In the data rows, 128 means zero.
Some points, each followed by its number:
[119 148 132 173 105 138 130 158  99 150 103 100 100 108 102 152 224 153
 101 101 137 118 103 146 110 112 104 113 107  98 100 112 113 108 126 183
 115 129 166 154 102 135 116 105 101 169 117 128  99  97 122 124 125 138
 132 107 103 119 109 103 113 153 105 105] 0
[103 118 134 103 123 184 140 170 113 113 111 153 163  97 104 220 123 160
 131 109 187 122 109 186 132 109 114 115 118 103 104 122 104 100 112 184
 115 165 133 118 111  95 118 111 131 105 104 113 102 114 103 106 122 135
 145 132 107 105 119 143 107 137 123 112] 1
[114 120 118 100 141 231 137 138 114 148 135 111  97 112 132 212 131 106
 112 114 162 119 122 222 160 125 115 119 116 105 115 132 109 110 118 152
 101 105 120 114 104 204 134 114 110 120 171 108 110 116 182 122 115 101
 158 158 106 104 116 137 126 119 136 120] 2
[155 115 116 134 123 221 126 136 123 163  99 141 134  97 103 216 134 116
 101 116 116 114 111 203 146 121 106 106 110 115 109 133 105  99 111 129
 107 108 112 127 107  98 130 112 111 108  98 117 103 116 128 107 101 141
 144 138 106 108 103 153 108 110 118 102] 3
[106 127 110  98 120 228 121 149 112 198 117 120 102 101 114 240 189 100
 116 111 173 124 120 213 151 131 111 120 105 103 113 130 148  98 117 134
 111 132 112 125 193 133 133 111 103 103  98 116 109 115 124 107 105 168
 156 140 104 105 113  99 100 118 128 111] 4
[150 114 107 148 143 229 119 135 180 106 121 100 166 103 130 203 121 115
 133 122 113 130 120 235 167 129 120 121  97 110 121 140 108 117 107 113
 105  94 117 111 113 168 143 124 117 190 105 110 113 119 156  92 119 187
 172 155 123 105 124 107 115 118 135 108] 5
[105 107 105  97 167 177 124 111 108 163 103 100 121 107 100 157 146 127
 108 134 108 125 150 179 213 157 135 130 122 129 133 174  98 107  97 113
 116 117 103 108  98 157 199 139 140 114 162 114 136 137 184 110 105 150
 157 200 108 105 138  96 112 122 181 124] 6
[108 104 112 105 157 164 121 117 106 123 104 112  96 100 174 139 106 182
  99 132 140 136 147 165 201 158 132 127 121 128 135 187 113 107 110 104
 112  98 107 103 111 199 196 146  97 127 249 112 136 137  98  97 103 123
 161 212 106 105 127 106 100 106 192 115] 7
[133 103 105  99 163 148 116 101 129 129 116 117 118 111 102 143 118 156
 116 142 138 126 176 146 202 182 142 157 144 147 157 200 129 114 109 126
 109 109 113 104 154 137 206 158 109 105 116 112 167 148 126  85 108 116
 144 186 109 111 141 106 108 108 200 138] 8
[104 102 109  97 201 123 108 112 119 148 109 164 111 139 169 117 143 102
 237 207 102 185 166 131 147 139 208 206 140 182 192 151  95 139 113 108
 148 111 100 107 128 101 144 178 102 179 116 120 168 209 224 113 107 105
 182 144 141 128 200 143 125 110 147 124] 9
[255 117 106 115 194 125 109  99 120 108 141 179 139 138  99 115 104 141
 166 196 125 177 179 126 152 141 210 201 145 180 199 157 134 140 111 167
 128 153 108 110 137 126 142 189 155 117 135 121 174 211 101 112 104 117
 160 143 128 137 200 102 118 119 158 137] 10
[135 103 109 103 205 152 108 116 122 104 137 103 125 108 170 133 188  99
 133 162 166 159 162 163 196 158 163 161 134 144 163 188 180 120 104  99
 115 114 107 111 125 109 176 154  99 103 186 116 148 170 120 115 108 114
 189 199 101 114 166 105 125 114 177 126] 11
[156 117 115 107 175 173 108 110 158 100 129 159 153 106 138 152 111 111
 183 144 126 149 149 179 219 154 147 153 119 137 138 182 113 118 105  95
 105  98 111 120 108  96 187 149 156 104 189 117 137 153 146  98 114  98
 176 208 112 110 149 149 110 106 182 136] 12
[101  88 104 123 145 143 103 120 108 114 107 150 112 106 203 127 143 128
 119 130 161 126 159 152 186 180 142 134 116 136 135 211 105 121 113 114
 107 106 103 103 102 114 214 152  99 182 102 115 136 136 178 103 114 103
 129 201 119 101 130 255 114 104 205 127] 13
[111 111 103 110 165 149 120 115 157 112 108 117  97 115 109 131 126 164
 117 133 125 135 170 155 195 187 139 145 112 137 141 204 133 115 116 110
 103 127 106 102 130 105 211 158 102 120 111 113 150 148 144 103 115 116
 143 202 105 108 148 137 102 107 201 128] 14
[106  97 116  99 140 149 117 121 104 101 108 101 148 113 102 129 145 216
 149 130 102 126 157 150 194 192 134 139 110 138 138 205 105 117 107 201
 109 110 108 109 114 143 217 152 100 111 115 112 147 150 108 108 112 105
 139 196 112 110 131 122 103 105 202 124] 15
[115 109 110 115 161 219 121 130 142 115 142 119 164 106 101 191 129 116
 122 139 131 153 134 211 188 140 135 131 123 126 129 151 144 111 111 105
 116 103 113 110 255 233 148 123 107 100 104 114 125 128 106 107 119 240
 189 170 121 117 131 106 108 134 145 129] 16
[100 112 108 123 133 226 122 137 100 150 150 110 127 101 112 196 178 145
 112 113 117 137 116 210 173 146 125 122 121 120 119 149  98 113 117 152
 109  97 103 115 127 138 161 121  98 229  99 112 110 124  94 111 112 133
 150 164 114 100 125 128 104 118 144 119] 17
[110 106 122 102 127 231 125 143 171 132  98 127 110 107 100 227 164 113
 100 108  99 118 115 213 158 126 109 112 107 107 117 130 142 100 108  98
 104 146 110 132 150 143 137 112 188 101 138 111 101 109 137 101 113  98
 151 146 112 111 116 149 103 139 129 107] 18
[153 101 105 108 123 217 114 147 155  97 195 184 157 106 129 206 189 153
  99 111 118 113 120 183 157 127 112 115 114 108 111 135 122 108 112  97
  97 130 118 114 133 164 142 125 116 113 101 106 112 106  99 108 111 116
 127 149 101 100 110 252  96  98 132 112] 19
[115 120 122 129 120 184 134 153 160 138 138 108 106  95 160 209 111 115
 118 107 115 105 100 169 123 105  99 103 113  95 104 115 154  90 119 213
 108 110 136 121 126 101 112 104  98 110 101 119  97 104 117 110 117 114
 133 118  97 106 109 108 104 126 114 114] 20
[108 126 120 151 108 162 138 188 100 170 114 105 117 100 103 194 115 111
 107 103 117 109  99 155 130 103  99 102 107  96  98 111 222  93 115 151
 101 102 153 130 113 153 116  99 107 109 155 117 105 102 105 112 123 116
 114 112 104  99 103 100 101 119 114 103] 21
[129 105 117 166 111 181 148 170 112 105 140 106 104  99 112 228 117  99
 156 103 115 101 114 165 126 113 112 105 100  99 108 118 111  97 112 127
 101 110 122 133 141 122 127 112 168 100 118 102 109 108 101 108 127 135
 128 129 101 106 108 108 114 129 115 107] 22
[132 125 116 100 116 186 136 182 117 135 112 110  97 104 113 228 104 108
 137 105 106 119 106 169 124 114 113  96 108 103 106 122 139 114 119 123
 108 239 138 135 129  97 122 113  99 139 117 120 111 115 105 115 117 117
 138 121 110 100 108  98 101 131 116 113] 23
[126 118 122 130 117 208 133 169 187 107 112 125 110 111 105 241 153 101
 119 118 165 117 112 192 138 121 107 102 110 104 104 120  98 103 123  99
 112  95 119 133 188 245 124 109 104 111 104 105 111 106  95 114 123 118
 131 138 107  98 109 102 108 120 122 112] 24
[ 99 151 130 116  91 121 140 161 105 119 113 120 255 105 124 152 159 118
 161  98 120 101  96 129 109 101 103 103 101  97 100 105 221  89 133  98
 100 236 157 138 102  96 106  96  97 103 149 120  87 107  99  95 141 107
 125 105 108 110  98 157 101 125 104  92] 25
[121 159 141 114  95 128 128 157 117 110 158 132 157  97 144 135 132 120
 159  87 144  94 103 118 106 100  96  96  87  95 100 102 182 106 121 200
 101 198 173 142 107 148  99  95 170 117 111 117  99  90 120 112 123 104
  99 101 114 103  96 115 107 128  98  93] 26
[103 140 138 109  98 129 146 188 128 127 106 143 198 104 127 155 166 123
 155 106 241  90  96 123 110 104 106  96 106  97  98 100 154  87 124 136
  98 168 179 149 135 129 104 106 122 134 119 113 100 101 104 110 118 122
 120 106 100 111  91 174 102 116 107  88] 27
[111 116 117 105 113 184 135 150 131 125 136  98 136  95 144 193 161 110
 103 104 118 108 123 150 140 138 109 102 118 112 107 130 141 110 114 193
 100 124 100 116 101 117 140 113 109 104 108  93 115 107 198 119 121 129
 121 137  92 106 110 154 100  92 131 109] 28
[104 120 147 105  98 135 192 252 105 125 163 117 115 106 103 165 104 120
 100  94 104  95 101 126 114 110  96 101 102 100 100 109 160 103 146 111
  98  95 131 183 172 181 113  97 104 100  99 116  95 100 129 117 152  98
  95 112 102 102  97 151 106 109 110  98] 29
[100 119 140 156  94 143 175 255 166 112 130  99 142  95 104 187 112 135
 111 103 104 106 100 127 109 108 103  94 108 106 108 107  95 108 127 108
  97 134 134 151 107 123 109 105 163 123 134 111 106  95 120 117 137 105
 103 101 106 107  96 106  98 102 100 120] 30
[197 123 137 168  94 121 199 255 110 146  96 150 108  98  96 155 105 134
 107  88 107  87  97 110 100 106  97  94  96  95  96 103 100  99 137 125
  81 126 124 167 146 101 111 103 102 194 141 110 100  97  95 127 148  99
  98 101  96  99  88 216  99 104 108 108] 31
[117 122 142  98 104 144 172 232 129 102  96 255 146  98 112 158  98 136
 102  98 122 104  99 125 103 102 102 100 106  96 102 107 106  91 133 105
 104 115 143 170 131  99 108  98 209 133 128 110  97 102 169 104 131 113
 100 109 101 109  99 177 104 115 102 105] 32
[120 118 136 119 102 128 207 255 126 172 147 128 104  92 143 150  98 120
 124  95 105  98  93 110 103 102  97  94 114 102 104 111 138  99 152 153
  94 129 126 176  99  97 109 101 105 101 101  98  98 102  98 124 158 120
 109  97 105 109  94 105 106 110 109 114] 33
[112 127 154 102  92 115 205 255 121  96 239 145 118 103 149 144 126 152
 116  95 122  97  95 120 102 106  95  91 100  99 104 104  98  94 148  99
  96 110 135 188 110  99 100  97 142 110 102 114 106 103 214 140 151 144
  95 109  95 104  99 106 100 112 106 108] 34
[106 139 180 110  98 101 209 184 109 151 125 154 116  97 150 115 105 108
 140  84 120  83  97  96  93  97  90  92  99  94  84  98  97 108 155 150
  98  94 144 214 146 158  97  99 109 141 100 116  96  91 116 117 160 112
  91  87  91 105  85 114 105 102  99 102] 35
[168 138 255 106  84 102 178 137 126 111 109 106 107 107 107 101 119 124
 255  88 133  78  95  91  89 103  88  86 107  91  91 100 140 110 210 140
 104 125 148 202 148 168  99  97 106 163 116 131 100  94 111 167 165 126
  75  93 110 100  91 105 116  94 105 102] 36
[102 142 223 145  87  93 133 112 156 106 107 112 118 114 255  87 108 106
 174  92 168  74  90  95  93  94  88  90  93  91  94  96 105 106 185 117
 111 138 149 151 115 139 101  93 100 139 166 132  89  91 139 154 141 145
  76  89 107 106  88 166 119  99  95 100] 37
[130 156 248 211  89  91 145 126 255 148 157 131 109 109 130 100 176 192
 133  88 113  84  94 100  91 100  84  96 101  93  93  89 100  99 185  95
 117 108 155 170 189  99  91  93 160 122 216 135  92  93 170 153 142 124
  88  96 113 106  97 102 114 115  94  91] 38
[110 135 249 193  95 104 191 148  99  97 124 124 102 106 109 105 153 102
 100  95 104  83  88 104  90 101  97  90 111  97  90 100 103 120 240  97
 108 119 142 236 119  97  92  95  98 131 101 125  96 101 106 173 206 108
  90 101 107 125  96 106 123 116  99 106] 39
[221 142 211 122  96 114 201 165 111 103 192 111 133 104  95 116 106 255
 115  93 121 101 100 100 108 100  99  98 117  93  92 104 107 113 221 165
 105 101 151 249 187 142 102  97 174 168 108 114 101  98 118 178 199 130
  99 103 115  98 103 108 121 116 104 108] 40
[100 130 160  97  94 113 241 212 101 122 119 100 107 100 101 134 146 111
 162  90  99  98  98 105 104 106  99  98 112 103  98 102 100 117 166 117
 100 123 130 228  98  97 106 103 148 107 105 116 101  93 129 157 206 159
  98 100 105 100  99  95 111 112 101 113] 41
New points follow, each followed by the numbers of its five nearest points above, looking only along the 8 directions in which the numbered points spread most, nearest first.
[151 164 126 118  93  97 109 107  99 110 118 134 100 106 160  93 106 129
 106  93 137 100  95  84  92  96  91  93  89  86  95  96 131  85 121 101
 126 106 129 103 127 107  96  99 113 131 143 255  90  85 192 115  92 167
  85  91 142 144  89 134 150 127  93  92] 37 27 26 35 0
[229 134 119 115 113 170 129 133 107 112 137 234 132 100 140 190 118 102
 101 113 123 123 100 189 130 106 111 108 107 110 113 113 136  94 122 124
 110  99 130 131 134 122 121 108 240 107 144 104 104 105  99  88 103  99
 146 121 110 110 107 180  93 144 117 114] 19 1 18 3 32
[109 158 126 121 102  92 105 103 137 107  98 107  98 126 162 101 122 135
 124 101 102 107  95  90  93  94  97 102  95 101  92  95 227 102 104 144
 140 135 130 109 149 112 102 100 146 110  99 255  93 102  99 127 108 137
  94  93 145 155 106 114 179 153  98  96] 26 27 25 0 21
[191  99  93 123 126 115 108 106 108 101 106 129 144 110 117 115  98 109
  99 130 111 119 168 124 146 217 130 134 138 140 142 160 131 132  99 154
 107 153  99 112  97 107 168 163 117 102 111 107 178 136 169 107 116 182
 120 151 105 108 121 155 109  96 163 155] 14 8 15 12 11
[111 125 126 250 150 123 115 103 110 105  98 112  96 169 114 117 106 128
 136 180 177 164 149 119 120 133 177 172 144 173 168 127 110 152 106 131
 165 127 125 103 123 137 120 148 140 130 170 144 150 176  96 121 123 111
 145 121 159 161 183 108 143 133 121 139] 11 12 10 9 8
[158 121 128 103 130 124 119 128 152  98  96 180 182 187 244 130 129 103
 113 155 102 168 124 128 126 108 141 142 191 141 135 114 101 164 147 104
 176 127 120 126 217  95 121 119 111 124 129 136 132 144 128 161 144 124
 158 123 167 171 149 110 161 162 114 158] 12 5 9 22 11
[119 144 148 107 118 155 145 165 114 107 109 192 109 118 127 176 112 123
 123 127 145 121 114 143 121 114 107 110 142 115 118 112 179 136 137 115
 111 144 145 168 110 172 116 109  98 147 102 124 110 105 106 144 143 121
 161 121 119 114 111 195 118 150 110 120] 1 20 0 28 27
[112 255 147 106  90 103 130 121 112 102  97 105 128 108 101 102 109 137
 172  94 106  92  96 101  92  92  91  90  88  87  95 100 193  94 126 142
 107  95 255 130 141 102  95  94 174 103 191 145  94  97 255  99 114  98
  93  97 111 113  91 119 114 131  93 101] 26 25 27 37 30
[229  99 120 157 108 117 125 116 108 103 122 130 126 111 101 119 125 190
 107 101 151 103 131 104 127 167 111 119 136 126 117 128 105 133 120 255
 108 127  96 115 156 119 138 126 108 214 109 111 138 123 149 111 117 120
  92 121 106  95 104 157 106  98 124 168] 0 1 17 31 15
[136 144 122 183 121 121 114 117 208  96 114 145 116 123 107 124  99 149
 110 121 111 141 111 120 107 102 115 107 117 105 104 102 103 103 114 126
 140 102 151 119 150 138 103 102 121 130 112 153 105 111  95 105 108 143
 138 108 132 129 117 122 132 255 107 100] 22 0 20 1 24
[103 109 123 108 107 102 117 112 106 121 133  99 110 213 140 100 116 108
 119 119 124 117 110  94 107 114 123 125 186 141 130 104  93 238 133 107
 151 125  99 114  96 180 112 121 119 157 138 125 134 113 125 169 137 222
 111 104 163 144 114 117 161 102 111 170] 0 28 20 22 35
[105 194 143 120 101 112 126 131 135 120 116 100 120 101 114 117 108 110
 109  86 152  97  88 108  97  91 100  93  92  92  95  97 133 101 124 132
 101 147 220 122  99 122  90  92 105 118 197 119  91  94 100 113 111 101
 101 103 104 106  99 107 107 137 101  80] 26 27 25 21 0
[145 129 117  99 125 104 112 109 133 150 226 106 134 213 114 102 114 157
 100 142 130 136 124 104 102 115 145 140 148 152 144 108 109 159 117  99
 190 107 105 109 103 146 109 132 104 138  99 115 132 140 153 139 115 227
 122 111 183 178 148 105 161 121 109 132] 22 0 5 20 28
[135 112 109 145 141 112 101 115 149 128 150 138 134 169 151 102 107 181
 177 170 101 145 162 105 119 135 178 173 151 195 182 131 123 156 105 125
 158 148 109 109 118 111 124 173 114 123 105 120 170 171 106 109 109 125
 133 125 141 139 170 129 130 114 127 146] 10 9 11 12 8
[ 99 125 107 125 214 137 103 122 186 152 113  98 126 118  97 122 118 102
 180 188 162 208 154 147 181 129 188 189 148 156 164 147 116 126 113 113
 134 103 119 110 113 113 151 156 116 101 107 118 150 185 101 120 118 109
 199 174 124 129 194  98 107 133 155 132] 11 12 8 10 9
[101 127 124 147 114 107 117 119 119 111 128  98 142 181 180 101 101 112
 140 128 102 135 109 100 105  99 117 117 124 121 122 108 109 137 129 129
 223 151 130 121 135 184  96 112  99 147 136 166 114 113 126 142 115 109
 119 102 222 238 119 105 206 156 108 115] 0 26 20 36 23
[107 222 148 105 104 109 119 126 118 174 119 107 146  99 111 112 119  99
 134  95 108 109  88 119  95  96  97  92  88 100  94  91 117  99 118 117
 103 111 240 125 161 202 100  93  97 160  98 127  98 107 108 109 107 147
  94  91 102 109  92 117 120 149  96 103] 0 26 27 20 21
[113 119 116 143 149 109 112 114 152  96 115 133 139 143 110 122 111 115
 107 158 105 140 187 126 135 145 187 179 139 213 195 146 107 147 106 116
 133 103 107 105  97 150 135 197 146 125 129 107 196 187  97 119 107 123
 132 133 125 132 170 162 119 115 138 146] 12 11 8 14 10
[155 105 120 122 107 119 142 138 105 103 118 118 127 113  96 127 110 250
 131 123 210 102 125 117 129 142 111 116 184 130 127 113 130 163 136 152
 101 141 106 122 132 130 128 126 101 100 133 115 135 118 111 137 154 120
 118 116 123 110 111 102 104 105 125 210] 0 1 26 22 15
[123 255 145 109  94  96 112 116 113 102 106 104 102  93 121 101 185 105
  99  90  99  98  94 106  96  95  94  94  83  92  91  96 199  88 120 177
  95 121 251 124  96 153 105  93  99 116 127 152  91  94 106 122 109 101
  93  99  99 111  87 102 113 120  95  93] 26 27 0 25 21
[173 146 246 105  97 100 197 152 113  97  98 125 105 106 185 105 255 100
 112  88 112  90  90 114  96  96  95  98 123  95  97  95 129 121 213  98
 105 122 155 241 133 146  97  98  99 110 247 129  91  87 177 167 183 145
  93  94 100 106  88 183 123 105 101 105] 37 38 39 36 35
[100 252 148 108  94 103 139 122 103 153 117 118 101 101 148 101 124 115
 123  91 162 107  93 100  87 100  94  93  94  97  87 101 131 103 143 161
 109 123 255 149 139  96  93  93 112 148 152 151  94  95 123 124 120 123
  97  96 110 117  97  96 132 144 101  95] 26 0 35 36 27
[182 128 121 162 120 121 138 135 115 106  96 101 234 173  96 128 107 189
 118 127 104 126 129 116 120 131 133 129 249 144 129 115 141 227 153 114
 146 100 111 130 116  95 123 127 105 212 103 123 133 130  97 186 162 166
 133 115 139 135 136 118 135 112 116 218] 0 1 22 23 20
[134 138 115 121 114  95 110 107 147 103 110 146 121 136 196  98 216 105
 123 114 113 131  96  97 100 106 110 107  99  98 101 105 112 121 113 193
 156 157 126 113 121 108  87  98 151 159 110 196 102 114 101 124  97 122
  97  99 160 160 108 137 154 184 105  93] 27 26 0 20 25
[255 232 175 143  88  99 117 117 133 106 251 106 129  99 138 108 193 106
  99 104 105 100  97  94  92  96  94  98  91  99  92  90 101  91 152 108
 113 117 254 159 139 124 101  95 129 115 147 160  91  96  98 146 118 112
 101  98 120 123  92 183 130 149  96 103] 36 26 27 38 35
[119 127 118 109 123  98 117 107 197 183 104 137 197 218 131 103 144 110
 148 153 149 140 127 100 114 119 144 145 154 160 146 115  97 187 125  98
 207 158 106 119 102  96 115 137 155 170 102 125 145 137 156 145 122 177
 129 115 191 177 146 102 171 114 110 147] 9 12 11 10 28
[111 116 127 194 106  95 116 107 101 109 134 151 115 227 119 106  99 107
 151 111 104 117 114 100  98 101 121 120 160 123 114 105 129 202 144 145
 177 129 112 119 100 241 111 108 128 109 106 127 114 109 101 192 135 132
  99  93 187 161 123 129 196 115  96 146] 0 36 35 26 20
[120 112 116 109 111 118 127 121 129 136 129 190 102 113 158 113 105 190
 135 103 109 104 125 112 114 159 115 111 164 128 116 125 105 152 117  96
 104 120 102 111 133 104 131 124 103 107 121 107 135 116 157 135 128 101
 107 120 108  94 108 134 108  84 127 173] 28 22 30 0 1
[152 108 121 138 120 107 115 119 107 125 241 109 104 161 129 111 136 127
 122 123 120 122 137 104 112 131 129 125 217 146 133 133 109 230 130  96
 140 102 118 113 168 131 124 140 110 103 119 109 155 127 157 148 143 133
 107 117 123 121 122 104 127 110 118 224] 22 0 28 14 8
[111 100 112 210 127 138 112 115 101 255 113 110 160 118 112 129 105 131
 115 122 115 108 161 124 153 231 121 127 138 127 134 168 134 113  96 119
 103  95 112 112 200 101 177 154 111 123 112 103 162 138 111  93 111  96
 126 154 101 104 118 211  90  89 169 148] 14 15 8 6 28
[118 134 118 116 138 130 110 119 104 107 194 153 140 102  97 140 183 137
 106 137 118 189 113 154 132 112 123 123 114 112 119 114 140 116 115  99
 127  95 134 117 122 104 112 113 145 122 110 142 112 124 101 114 117 110
 175 117 121 126 133 107 131 225 116 114] 22 1 23 20 3
[113 131 131 109 103  85 101 100 182 139 127 100 127 181 255  91 217 126
 232 106  98 104  99  99  95 101 104 103 112 105 101 102 121 132 134 141
 176 117 131 116 107 124  96  97  99 108 101 165 100  95  97 154 122 166
  86  97 212 202  99  99 255 130  98 115] 37 36 0 26 27
[103 111 116 114 129 112 121 115 110 209 107 100 119 130 111 120  98 163
 134 117 100 117 143 115 123 164 119 127 164 143 130 132 115 162 117 116
 108 187  95 106  94 133 133 146 109 102 156 118 169 123 116 108 115 108
 113 126 111 108 118 137 100 108 125 211] 28 14 8 15 6
[106 104 108 103 150 106 112 107 105 152 119 106  97 169 136 107 106 114
 102 188 122 173 137 114 128 122 177 174 152 167 165 118 155 159 118 227
 174 135 125 113  95 148 115 156 144 101 139 118 144 176  96 132 116 109
 131 118 158 155 187 126 137 148 126 142] 11 10 8 14 9
[101 119 112 166 195 170 119 125 114 140  98 123 255 132 102 149 116 107
 109 178 101 208 141 179 173 128 159 166 145 142 147 143 155 125 113 190
 120 134 125 118 116 181 141 138 124 112  99 114 132 153 127 107 113 152
 234 154 117 129 156 102 130 147 139 135] 11 8 16 6 5
[106 137 176 118  99 116 197 187 120 106 126  99 113 109 109 126 162 124
 103 100 219 103 102 121 111  96  98  99 121  99 104 103  94 120 192 189
 116 126 161 224 135 122  95 103 163 106 147 122  95 104 166 164 201 132
 100 102 115 116 100 145 120 120 106 110] 35 39 41 29 33
[121 107 105 104 106 117 125 119 132 114 135 124 113  99 101 120  97 148
 124 100 134 100 119 114 114 163 104 109 131 121 117 129 100 124 123 143
  98  98  98 116 101 123 136 118 149 117 151 114 134 107 169 126 115  96
  96 116  97 111 106  94 103  92 131 155] 28 22 30 20 0
[131 255 142 129  93  95 118 109 113 115 119 135  98 107 132  97 106  98
 105  86 106  86  91 102  95  90 101  88  82  94  89  89 123  98 117 110
 102 105 238 137 110 126  94  91 107 100 138 139  89  85  98 108 111 157
  77  95  98 103  88 112 110 128 105  87] 26 27 35 0 37
[107 107 108 122 178 127 105 110 100 102 164 102 179 113 108 111 165 124
 177 168 109 139 202 128 162 172 169 174 137 177 192 171 116 130 114  96
 122 200 110 102 101 156 166 206  99 120 110 104 194 190 143 105 105 152
 137 168 120 121 173  98 115 118 179 135] 11 8 10 14 12
[104 113 134  99 110 108 136 126 131 112 132 122 100 179 126 117 164 106
 101 122 111 125 120 119 114 122 117 124 226 127 123 113 122 219 170 109
 146 117 123 143 121 104 119 114 104 104 101 116 127 118 141 198 196  99
 126 110 150 132 127 131 154 127 105 196] 0 35 22 28 41
[100 106 130 111 111 116 137 137 103 101 122 125 101 135  95 121 116  99
 104 116 134 100 122 119 112 124 111 103 199 123 116 110 118 178 157  99
 125  96 109 139 112 121 123 118 136 159 124 117 127 112 119 168 202 184
 106 108 113 122 112 114 127  91 115 200] 0 35 22 41 29
[124 115 110 117 161 131 104 110 217 195 169 106 112 147  99 112 123 125
 105 177  98 220 123 128 133 109 149 152 137 136 140 119  96 122 113 109
 154 118 120  98 108 103 113 131  98 133 135 129 126 146 120 122 118 122
 185 124 141 148 163  94 127 191 121 122] 11 12 6 5 22
[ 99 118 109 122 126 185 115 133 183 107 122 207 167 109 128 194  99 231
 125 114 101 138 106 205 132 119 112 104 104 104 106 122 106  95 113 125
 108  94 133 129 202 106 116 113 125 105 178 108 103 107 139 112 120 124
 155 128 111 109 106 119 110 127 120 103] 18 22 24 19 3
[ 99 100 118 138 147 124 110 112 100 137 106  98 109 170 128 110 166 115
 161 175 103 183 130 109 120 115 174 161 136 152 158 116 142 137 113 120
 175 186 108 106  95 148 112 137 127 105 106 130 137 162 105 117 112 153
 135 116 161 161 181  95 151 134 126 129] 11 9 10 23 12
[156 108 115 110 112 120 134 118 180 105 169  97 140 126 108 118 151 106
 132 111 109 106 125 107 119 144 118 115 194 120 116 115 105 175 133 180
 112 101 111 108  98 121 123 129 162 101 108 101 142 121 128 135 147 141
 109 118 120 112 116 119 114  90 128 223] 22 0 28 20 23
[104 152 116 110 117 107 122 116 142 106 209 120 128 121 116 118 167 135
 103 123 136 158 104 118 108 105 117 115 106 109 108 108 157 111 116  97
 140 104 153 115 155 137 111 111 127 137 108 150 103 114 126 122 108 134
 146 106 129 144 124 105 142 255 110  92] 22 20 0 23 1
[113 127 111  97 178 119 115 108 112 115  99  97 156 148 119 111 170 136
 239 204 112 202 161 126 131 122 193 193 139 173 177 144 109 139 102 105
 154 127 108 111 165  99 132 165 177 127 123 123 157 188 107 119 106 103
 161 138 152 142 212 108 133 143 128 126] 10 9 11 12 8
[137 120 106 137 131 194 126 145 116  96 136 125 156 100 142 187 113 132
 178 109 114 129 112 201 147 115 111 106 113 101 114 116 165 114 111 118
 107 143 133 122 105 166 116 109 119 107 124 123 102 103 124 114 100 103
 159 134 101 108 109 140  96 133 114  96] 1 20 3 23 22
[106 129 109 113 115 170 116 141 125 117 106 121 109  99  97 172 151 100
 100 112 103 127 103 171 131 104 103 113 100  98 100 112 109 104 119  96
 110 176 126 113 114 105 111 107 255 115 118 117 104 111 107 113 121 101
 132 121 110 110 101 105 109 134 119  99] 22 23 20 1 18
[114 115 106  98 221 141 107 108 110 125 110 170 101 133 107 113 187 227
 171 192 121 204 161 153 171 132 182 193 130 154 174 157 166 124 104 159
 131 138 116 111 146 117 157 155 117 106 103 115 145 189 156 115 119 115
 198 162 119 134 186 175 117 128 155 132] 10 11 8 12 14
[ 99 127 108 103 121 103 120 115 105 117 135 132 146 180  96 119 131 112
 100 146 124 164 116 122 111 114 140 138 147 125 124 119  97 134 124 210
 201 117 134 126  94 107 102 115 170 103 154 141 118 128 110 123 116 115
 136 113 193 198 134 123 177 204 108 118] 23 1 20 22 0
[127 116 116 177 158 122 112 110 105 110 167 151 106 176 100 112 149 102
 114 194 128 182 156 117 130 126 196 185 156 178 183 127  95 159 122 172
 165 104 115 104 144 122 129 162 100 102 106 121 165 188  95 119 130  98
 161 128 157 148 191 111 131 138 126 144] 10 9 11 8 12
[170 114 142 138 102  97 148 114 125  97  98 108 147 162 193 112 140  99
 129 107  99 108 108  96  98 114 106 108 198 122 110 106 100 205 197 207
 122 129 114 154  99  98 106 108 160 172 108 122 127 106 221 255 231 105
 104 102 131 127 107 255 155 116 103 170] 35 37 31 39 36
[137  95 106 139 171 119 116 118  99 150 147 196 112 148 115 120 141 122
 108 171 211 157 193 120 136 151 192 188 165 205 211 159 176 144 114 102
 137 156  99 108 135 102 148 205 156 102 146 108 196 194  99 117 115 109
 142 145 132 119 185 104 115 115 154 148] 10 11 12 8 9
[104 134 158 107  92 104 131 128 119 146 120 112 108 142 158  97 100 109
 184  93 169  87 103  93  92 100 101 100 141 103  95  91 110 165 206 188
 107 175 114 141 108 127  97 100 156 111 130 114 110 105 145 255 202 239
  86 105 129 126  95 121 130  97 104 138] 36 39 35 37 0
[195 111 115 118 115 108 107 114 117 124 139 129 125 103 148 110 119 144
 112 107 167  95 122 119 121 181 109 116 121 124 120 130 127 124 106 103
 108 125  94 108 121 112 148 128 194 194 113 103 136 115 181 117 100 122
 104 122  98  92 103 115 102  89 129 149] 28 1 22 3 0
[127 152 122 152  94  88 111 111 136 239  96 106 103 131 143  99  98 106
 104  99 205 109  96  97  88  99 105  95  97 101  94  95 126 106 118 109
 147 106 132 111 156 105  92  93 106 100 192 247  96  97 200 126 108 144
  91  94 168 178 104 112 217 136  98  95] 37 0 26 20 35
[105 112 107 146 139 140 111 110 115 142 160  98 121 112  96 128 108 117
 125 116 128 115 161 141 178 178 127 124 108 123 130 199 140 106 105 168
 100 139 106 103 125 146 204 140 103 110 111 108 141 132 110 107 119 165
 130 186 105 110 129 175 106 111 196 133] 15 14 8 7 6
[102 114 117 242 127 111 113 110 231 191 119  98 182 203  97 101 160 128
 111 156 225 149 129 110 113 125 156 153 150 149 151 118 140 156 117 139
 204 129 112 117 105 122 115 138 130 210 114 134 143 154  98 156 112 119
 130 115 183 185 161 100 157 141 112 134] 0 11 5 20 1
[173 120 140 111 138 124 121 121 133 139 116 119 115 182 106 122 129 123
 126 166 184 160 129 129 120 133 153 156 213 160 147 127 184 180 140 138
 166 147 124 123 113 194 117 139 123 120 157 120 146 150 146 147 156 104
 160 129 163 142 149 115 160 137 122 180] 11 10 8 12 14
[139 184 127 119  84  90 115 106 105 108 110 104 114 124 110  89 101 118
 188  93 100  92  98  99  87  96  93  86  85 100  92 100 121 113 114 111
 119 104 152 119 101 110  88  90 210 101 110 239  89  89 157 122  95 148
  96  86 125 127  99 131 139 142  93  97] 26 35 27 30 0
[146 130 125 108 107  89 100  98 108 255  96 104 127 211 124  93 185 107
 120 118 106 124 113 113 102 107 121 111 143 123 115 111 129 143 130 113
 218 118 127 120 139 107 104 107 124 102 101 155 109 121 149 136 124 103
 107 103 254 234 123  95 240 135 102 122] 0 20 23 26 22
[109 107 112 165 182 121 119 112 108  97 137 116 100 150 185 122 133 108
 105 197 197 175 175 129 140 144 194 197 148 194 202 145 126 143 116  94
 151 124 115 112 101 133 146 182 123 134 115 117 179 196 134 113 122 129
 167 148 143 128 198 104 136 130 140 151] 9 11 12 10 8
